The rows of T fall into several groups, which share some directions, and each row is roughly a mix of its group's hidden directions.
T, 111 rows:
[[ 39 -28  11 -40  -9  20 -19   7  25 -36]
 [  5 -10   0  35  47 -19  21  28  -9 -40]
 [-26 -16 -27  18  24  22  45 -14 -36 -17]
 [-22   7 -33  28 -10 -27  34  -5 -31  40]
 [ -2 -19  21 -40  43   2 -24 -44   7   8]
 [-18  -4  40  54   2  27  17  20  24  -1]
 [ 31   4 -47 -40 -18  15  22  -4  -3  31]
 [ 16   0  30 -28 -11  20 -43   9  29 -41]
 [-26 -13 -16  16  32  41  31 -23 -29 -24]
 [  4 -34  19 -43  34  -5 -11 -42  19   8]
 [ 15   2 -50 -46   2 -28 -16 -18 -26   1]
 [ 18   0 -26  -7 -57  31 -24  -8  27  16]
 [ -3 -21  21 -45  30  10  -9 -47  24  10]
 [-34 -21  36  40  14 -12   1   9 -16 -41]
 [  1  -8 -17 -16 -38 -19 -13 -50  18  37]
 [ 32  11 -43 -51  -5  11   5  -1  20  28]
 [ 20  30 -47 -42  -6  17  17   1  20  25]
 [ 37   7 -33 -42 -11  32  14  -9  25  25]
 [  8   3 -47 -36  -5 -27  -4 -40 -25  15]
 [ 35  -5  12 -32 -32  35 -12   8   2 -45]
 [ 39 -37  23 -38  21  25 -19   0   5 -23]
 [-27 -19  33  40  -4 -24  -5   9 -31 -38]
 [-26 -28  -1  22  23  29  28 -27 -38 -23]
 [ 34  13 -36 -48   3  21   7  -7  10  35]
 [ 27  20   4 -11 -42 -39 -17  25  29  24]
 [ 12  -5  18 -43  -6  37 -30  15   4 -44]
 [ 21  12 -42 -45   3 -21  -6 -30 -34   0]
 [ 20  30  11 -24 -31 -37 -26  12  24  34]
 [ -3   0   1  22  33 -22   4  49 -30 -39]
 [ 19  -4 -13  20   7 -23  -6  48 -19 -51]
 [ 42  13  31 -18 -22 -38 -22   8  28  20]
 [ 22   1 -48 -50   0 -20 -15 -28 -14   4]
 [-43 -36 -21  -5  40  29  13 -18 -13 -14]
 [-13 -16  28 -42  45  11  -8 -39  10   9]
 [ 20   6 -49 -34 -16 -30 -21 -19 -30   0]
 [  3  22 -25  38 -41 -16  19  40 -20  -1]
 [ -7  10 -29  38 -44 -18  13  39 -21   1]
 [ 10   0 -42 -47  15 -31 -14 -27 -24  10]
 [  7  22 -26  40 -42  -9  14  43 -12  -6]
 [-14 -25  27 -44  35   9 -13 -39  20   9]
 [  2  10 -23  43 -33 -16  18  49 -19  -8]
 [-11 -14  28 -43  45  13 -10 -37  14   8]
 [  6 -15  -8 -39 -56  15  -3 -11  39   8]
 [-13  -1  51  41   3  31  19  20  26  -5]
 [ 34  15 -41 -38  -7  17  18  -7  31  28]
 [ 40   5 -29 -50  -1  25   1  -8  11  32]
 [  9  -3 -47 -29   6 -44 -12 -29 -26   9]
 [ -3  -1  15  26  62  20  17  30   1 -22]
 [  8  -6 -50 -41   5 -36   5 -26 -24  -2]
 [-33 -16  41  38   5 -17 -19   5 -32 -26]
 [ -7  18   9 -27 -27   5 -31 -38  -4  50]
 [  0  21 -35  39 -44  -6  10  39 -11  -5]
 [ 26 -24  19 -28 -24  13 -30  10  29 -44]
 [  2  20 -34  36 -36  -6  20  47  -6  -7]
 [ 31  24 -39 -34 -16  11   7  -8  33  33]
 [  7  -3  34 -23 -17  29 -39  11 -21 -43]
 [-17 -15 -20  23  29  26  46  -7 -33 -25]
 [ 15 -29  34 -29  -7  11 -49   8 -15 -31]
 [-20 -14  16  15  36  41  21 -27 -30 -26]
 [ 13  -9 -49 -39  -6 -37   4 -33 -15   0]
 [ 36  -1 -17 -42   3  33  -5 -15  30  36]
 [ -8 -22   9 -45  40  10 -10 -46  16   9]
 [ 11   9  -8 -24 -32 -11 -37 -43   3  40]
 [ -7   1  17  44  29 -28  18  30 -28 -32]
 [ 13  -1  15  25 -39  -6 -15 -46  32  30]
 [  9   4  35  56 -21  32   7   9  29  -8]
 [  0 -11 -10 -13  51  10  50   8  -1 -35]
 [ 10  21 -20  44 -36 -12  19  42 -20  -8]
 [ 16   0  11  -9 -50 -28 -34  18  36  18]
 [-20 -23  37  41   8 -32  -8   7 -22 -35]
 [ -5 -12  20 -40  46  14 -17 -45   9   5]
 [ 16   8 -53 -32 -11 -28 -11 -18 -38  -2]
 [-31 -29 -18  20  30  34  32  -3 -23 -28]
 [  2  15 -14 -23  43  12 -11  42 -38 -24]
 [ 37  25 -37 -40 -15  11   3  -7  22  33]
 [ -6  14 -13 -19 -32   3 -40 -30  -7  51]
 [ 29  24 -38 -41  -1  16  12  -1  40  18]
 [-23 -23  37  46  -4  -9   3   2 -36 -31]
 [-14   0 -21  36 -10 -42  26  -7 -36  32]
 [-41  -9  33  42  -5 -18 -13  10 -25 -32]
 [ -3  -6  43  52  -2  21   2  27  32 -10]
 [ -4   3  -1 -28 -52   9 -35 -18  16  38]
 [ -3 -19  29 -40  35  12 -20 -44  18   5]
 [-39 -23  37  46   7 -14  -4   5 -17 -28]
 [ 17   6  -7   9 -53  14 -18 -40  23  31]
 [-29  18 -31  30  17 -33  37  -2  -8  33]
 [ -7 -10 -17  41  33 -29  11  35 -25 -30]
 [-30 -20  41  45   2 -17  -9   4 -20 -32]
 [ 10  19 -25  42 -32 -15  17  46 -19  -8]
 [-11  12  49  30 -12  49  18   4  19   9]
 [  8  15 -29  40 -46 -11  21  36 -12  -6]
 [ -4  28 -28  34 -39 -10  22  43 -14   1]
 [ 50  18  20  -9 -34 -30 -21   2  29  15]
 [-39  -3  32  44  11 -10   6   9 -26 -38]
 [ 17  10   4 -34 -37   4 -30  21 -24 -46]
 [-17   3  49  40  18  31  25  19  15  -6]
 [-12  31 -33  15   3 -21  17 -11  34  50]
 [ -1 -20  14 -46  43   9 -13 -38  24   6]
 [ 16  14 -26 -49 -14 -24 -14 -39 -27  13]
 [-16 -29   4 -46  46   8 -10 -29  23   8]
 [-17  22 -37  26   9 -24  51   0 -20  21]
 [-41 -23 -29   8  42  23  22   3 -26 -17]
 [ -6   3  46  50   4  32  15  22  20 -10]
 [ 34  26   7  -9 -40 -23 -20  25  40  16]
 [ 26 -12  19 -27 -19  -3 -44   9  39 -33]
 [ -9 -28  21 -44  42   1 -17 -35  16   9]
 [ 12  -3  -5  16  26  16  30  42  -7 -53]
 [ -1  12 -20  39 -35 -15   5  56 -11  -7]
 [-24 -15  39  44   4 -14   0   5 -32 -38]
 [ -6   6 -21  37  -3  -4  45 -20 -21  46]
 [  8  -2 -46 -46   1 -32  -5 -30 -23   8]]
Here is one row of each group, with its name. Which group are the others in?
[  2  22 -21  41 -47  -1  18  41  -8  -7] => Y
[ 24  23 -37 -37  -5  14   3  -6  37  36] => P
[-22  -2  18  -8 -14  14  39 -52  18  33] => D

[  2   2 -24  39 -45 -16  23  41 -11  -5] => Y
[ 13   5 -48 -44 -14 -18   6 -33 -26   2] => D
[-35 -31 -27   8  23  28  23 -32 -29 -15] => Y
[-16  -5 -30  12  47 -19  53   3  -1  12] => P
[  6 -13  -1 -28 -52   7 -23 -18  41  24] => D
[-24 -13 -14  16  39  36  34 -17 -31 -24] => Y
[ 13   5 -22  50 -45  -5   5  34 -15 -16] => Y
[ -6  -8  -7 -26  53   7  29  32 -11 -35] => D
[-10 -32  18 -44  40   8  -4 -37  22   6] => Y
[-18   1  27 -47   3  36 -15  -6  26  36] => D
[-29 -24 -18  15  39  26  32 -11 -34 -22] => Y
